0: c(150, 109, 118, 152, 122, 113, 143, 158, 103, 137, 150, 122, 112, 139,
  117, 153)
1: c(173, 125, 92, 156, 123, 110, 108, 158, 91, 126, 99, 150, 137, 157,
  107, 120)
2: c(127, 111, 93, 87, 117, 96, 110, 136, 89, 134, 82, 224, 183, 173,
  95, 115)
3: c(128, 111, 107, 99, 118, 109, 126, 125, 97, 130, 85, 218, 161, 183,
  105, 120)
4: c(120, 77, 135, 173, 140, 171, 112, 110, 150, 123, 232, 85, 101, 77,
  135, 117)
5: c(152, 125, 98, 171, 135, 134, 120, 118, 103, 138, 151, 139, 137, 143,
  112, 116)
6: c(106, 217, 140, 70, 125, 110, 144, 121, 111, 125, 91, 137, 137, 147,
  118, 143)
7: c(131, 81, 139, 173, 136, 166, 123, 117, 143, 112, 213, 70, 110, 82,
  141, 126)
8: c(176, 127, 93, 157, 130, 110, 114, 167, 94, 130, 105, 148, 136, 141,
  107, 117)
9: c(171, 136, 107, 157, 123, 111, 129, 161, 99, 124, 104, 140, 135, 138,
  119, 118)
10: c(164, 124, 100, 170, 119, 118, 132, 135, 96, 132, 124, 139, 130, 161,
  109, 120)
11: c(59, 59, 209, 84, 131, 164, 140, 73, 248, 120, 170, 72, 93, 76,
  149, 101)
12: c(64, 59, 203, 74, 113, 155, 127, 76, 255, 109, 171, 64, 98, 71,
  144, 101)
13: c(147, 107, 123, 165, 149, 154, 104, 153, 138, 128, 181, 98, 123, 97,
  161, 145)
14: c(161, 109, 96, 157, 126, 104, 110, 172, 101, 158, 132, 144, 122, 136,
  108, 134)
15: c(133, 172, 145, 110, 128, 107, 165, 117, 119, 134, 92, 127, 129, 141,
  141, 181)
16: c(174, 137, 107, 157, 114, 113, 114, 168, 101, 132, 92, 141, 131, 148,
  113, 118)
17: c(149, 209, 72, 90, 117, 106, 70, 126, 80, 117, 76, 227, 149, 122,
  101, 104)
18: c(174, 127, 95, 159, 111, 111, 119, 169, 91, 128, 105, 143, 128, 151,
  112, 116)
19: c(104, 208, 114, 93, 121, 112, 143, 104, 100, 121, 87, 144, 115, 181,
  112, 138)
20: c(142, 190, 121, 98, 121, 101, 140, 118, 92, 129, 93, 167, 127, 158,
  118, 149)
21: c(180, 121, 86, 132, 118, 117, 99, 193, 85, 137, 93, 162, 165, 115,
  97, 105)
22: c(88, 89, 180, 89, 133, 135, 153, 99, 224, 122, 157, 81, 97, 97,
  182, 160)
23: c(71, 76, 216, 78, 164, 160, 171, 91, 208, 141, 134, 94, 110, 105,
  144, 121)
24: c(172, 125, 96, 154, 122, 113, 117, 162, 84, 133, 95, 151, 147, 154,
  111, 109)
25: c(147, 100, 152, 173, 124, 129, 129, 122, 149, 122, 171, 106, 108, 103,
  132, 142)
26: c(70, 53, 213, 78, 149, 164, 159, 94, 233, 133, 154, 87, 105, 98,
  142, 117)
27: c(126, 98, 113, 161, 165, 194, 88, 122, 140, 131, 217, 87, 118, 69,
  144, 128)
28: c(130, 99, 127, 112, 124, 104, 157, 130, 99, 140, 92, 180, 148, 190,
  108, 125)
29: c(137, 200, 95, 137, 116, 107, 107, 139, 94, 130, 111, 144, 130, 160,
  114, 128)
30: c(118, 120, 103, 114, 113, 110, 143, 111, 89, 125, 101, 170, 136, 216,
  102, 107)
31: c(151, 76, 124, 204, 124, 120, 122, 152, 116, 131, 161, 94, 112, 110,
  129, 124)
32: c(154, 194, 81, 82, 115, 101, 72, 123, 81, 122, 68, 220, 135, 120,
  107, 99)
33: c(182, 80, 118, 200, 117, 115, 115, 157, 111, 125, 127, 117, 124, 134,
  110, 108)
34: c(66, 58, 201, 81, 118, 149, 140, 84, 254, 114, 163, 57, 102, 72,
  150, 107)
35: c(157, 94, 117, 211, 121, 122, 118, 148, 111, 118, 171, 84, 112, 112,
  111, 129)
36: c(93, 205, 129, 102, 134, 117, 172, 89, 116, 124, 124, 116, 115, 168,
  132, 155)
37: c(125, 73, 147, 187, 121, 142, 135, 99, 128, 121, 194, 77, 112, 98,
  124, 120)

c(97, 167, 176, 99, 121, 111, 144, 117, 165, 120, 124, 93, 100, 116,
  164, 197) 15 36
c(168, 120, 112, 151, 161, 153, 94, 177, 130, 156, 142, 94, 124, 70,
  134, 148) 13 31
c(134, 108, 105, 144, 183, 199, 73, 147, 118, 145, 199, 89, 126, 59,
  147, 146) 27 13
c(109, 208, 103, 91, 128, 110, 137, 124, 110, 132, 81, 154, 140, 176,
  118, 141) 19 20
c(98, 225, 110, 91, 113, 112, 143, 100, 99, 114, 91, 149, 136, 167,
  118, 135) 19 6
c(142, 202, 101, 115, 123, 105, 111, 126, 93, 131, 114, 162, 150, 129,
  106, 130) 29 20
c(149, 79, 150, 150, 128, 131, 150, 160, 157, 123, 154, 93, 114, 113,
  149, 125) 25 31
c(139, 118, 106, 154, 136, 118, 115, 175, 128, 126, 109, 101, 126, 128,
  167, 168) 0 9
c(142, 115, 133, 155, 139, 141, 100, 142, 153, 129, 170, 99, 119, 91,
  175, 159) 13 25
c(106, 155, 154, 78, 136, 141, 132, 122, 176, 118, 126, 81, 104, 94,
  209, 199) 22 15
c(103, 216, 111, 103, 118, 110, 145, 105, 99, 118, 96, 145, 122, 173,
  124, 137) 19 6
c(153, 116, 115, 170, 134, 149, 112, 135, 111, 141, 150, 130, 158, 107,
  118, 122) 5 10
c(121, 119, 88, 101, 126, 110, 138, 118, 93, 126, 101, 188, 148, 209,
  101, 111) 30 3
c(94, 197, 107, 101, 125, 115, 146, 114, 106, 126, 103, 138, 141, 176,
  128, 147) 19 36
c(127, 189, 104, 140, 121, 103, 124, 114, 96, 115, 119, 137, 129, 168,
  107, 124) 29 20
c(85, 191, 130, 108, 140, 181, 146, 81, 124, 121, 171, 91, 104, 133,
  142, 138) 36 6
c(110, 165, 144, 104, 120, 116, 148, 128, 131, 131, 113, 108, 115, 133,
  138, 200) 15 36
c(187, 123, 94, 136, 124, 111, 90, 196, 83, 132, 95, 159, 156, 131,
  96, 107) 21 8
c(137, 203, 96, 142, 118, 112, 120, 114, 97, 119, 111, 133, 129, 167,
  111, 129) 29 20
c(159, 80, 120, 198, 123, 115, 131, 180, 122, 123, 141, 84, 112, 105,
  132, 124) 31 35
c(145, 202, 99, 129, 120, 117, 114, 129, 92, 128, 98, 153, 145, 151,
  108, 134) 29 20
c(102, 191, 112, 120, 144, 169, 142, 111, 128, 139, 151, 114, 134, 128,
  148, 156) 36 15
c(128, 196, 153, 111, 121, 119, 160, 129, 128, 115, 100, 136, 117, 134,
  136, 160) 15 6
c(188, 124, 88, 127, 120, 105, 87, 185, 87, 133, 88, 152, 158, 122,
  108, 109) 21 8
c(97, 112, 170, 102, 129, 141, 159, 105, 183, 126, 145, 86, 109, 125,
  207, 184) 22 23
c(97, 191, 117, 112, 141, 175, 144, 93, 131, 125, 162, 99, 130, 129,
  147, 153) 36 15
c(123, 200, 122, 132, 124, 118, 112, 112, 102, 131, 125, 148, 136, 134,
  117, 136) 29 20
c(146, 110, 107, 164, 134, 144, 113, 137, 110, 144, 157, 142, 153, 126,
  111, 123) 5 10
c(82, 180, 135, 104, 143, 170, 146, 92, 142, 123, 159, 88, 122, 134,
  153, 147) 36 15
c(128, 196, 92, 123, 108, 106, 111, 141, 85, 129, 93, 161, 148, 135,
  98, 139) 29 20
c(180, 191, 99, 131, 119, 108, 89, 145, 88, 127, 100, 140, 122, 110,
  119, 123) 29 16
c(96, 194, 126, 118, 133, 154, 134, 89, 120, 128, 159, 114, 121, 138,
  134, 148) 36 6
c(102, 98, 164, 109, 148, 135, 179, 127, 162, 147, 93, 117, 130, 148,
  171, 152) 15 23
c(116, 113, 114, 115, 119, 102, 158, 111, 90, 125, 96, 171, 140, 217,
  107, 101) 30 28
c(178, 90, 108, 179, 115, 113, 127, 165, 94, 119, 114, 119, 123, 137,
  98, 99) 33 18
c(91, 71, 191, 102, 142, 141, 183, 117, 175, 134, 131, 105, 115, 135,
  149, 130) 23 26
c(108, 81, 158, 102, 128, 131, 158, 119, 131, 131, 110, 187, 152, 175,
  134, 124) 28 3
c(76, 82, 216, 71, 173, 148, 187, 102, 185, 171, 121, 118, 126, 109,
  133, 129) 23 26
c(134, 179, 88, 135, 159, 174, 80, 146, 103, 161, 150, 106, 151, 87,
  133, 158) 13 5
c(107, 207, 104, 100, 121, 108, 137, 110, 104, 126, 86, 156, 141, 172,
  120, 139) 19 20
c(102, 209, 99, 96, 120, 115, 130, 113, 105, 131, 88, 165, 136, 181,
  122, 151) 19 20
c(138, 122, 84, 92, 112, 109, 103, 143, 91, 124, 71, 232, 179, 160,
  95, 102) 2 3
c(191, 123, 98, 149, 116, 111, 99, 184, 89, 141, 92, 154, 156, 121,
  95, 107) 21 8
c(164, 119, 130, 157, 113, 109, 145, 154, 115, 120, 114, 129, 128, 130,
  119, 126) 9 0
c(148, 74, 154, 163, 136, 122, 145, 112, 115, 127, 161, 102, 98, 124,
  160, 122) 25 37
c(100, 118, 123, 102, 134, 122, 166, 122, 134, 140, 104, 119, 126, 167,
  179, 166) 15 36
c(135, 108, 129, 147, 138, 123, 130, 177, 153, 141, 118, 99, 121, 112,
  174, 153) 13 0
c(113, 119, 196, 112, 140, 127, 155, 101, 131, 131, 126, 73, 110, 92,
  195, 181) 22 15
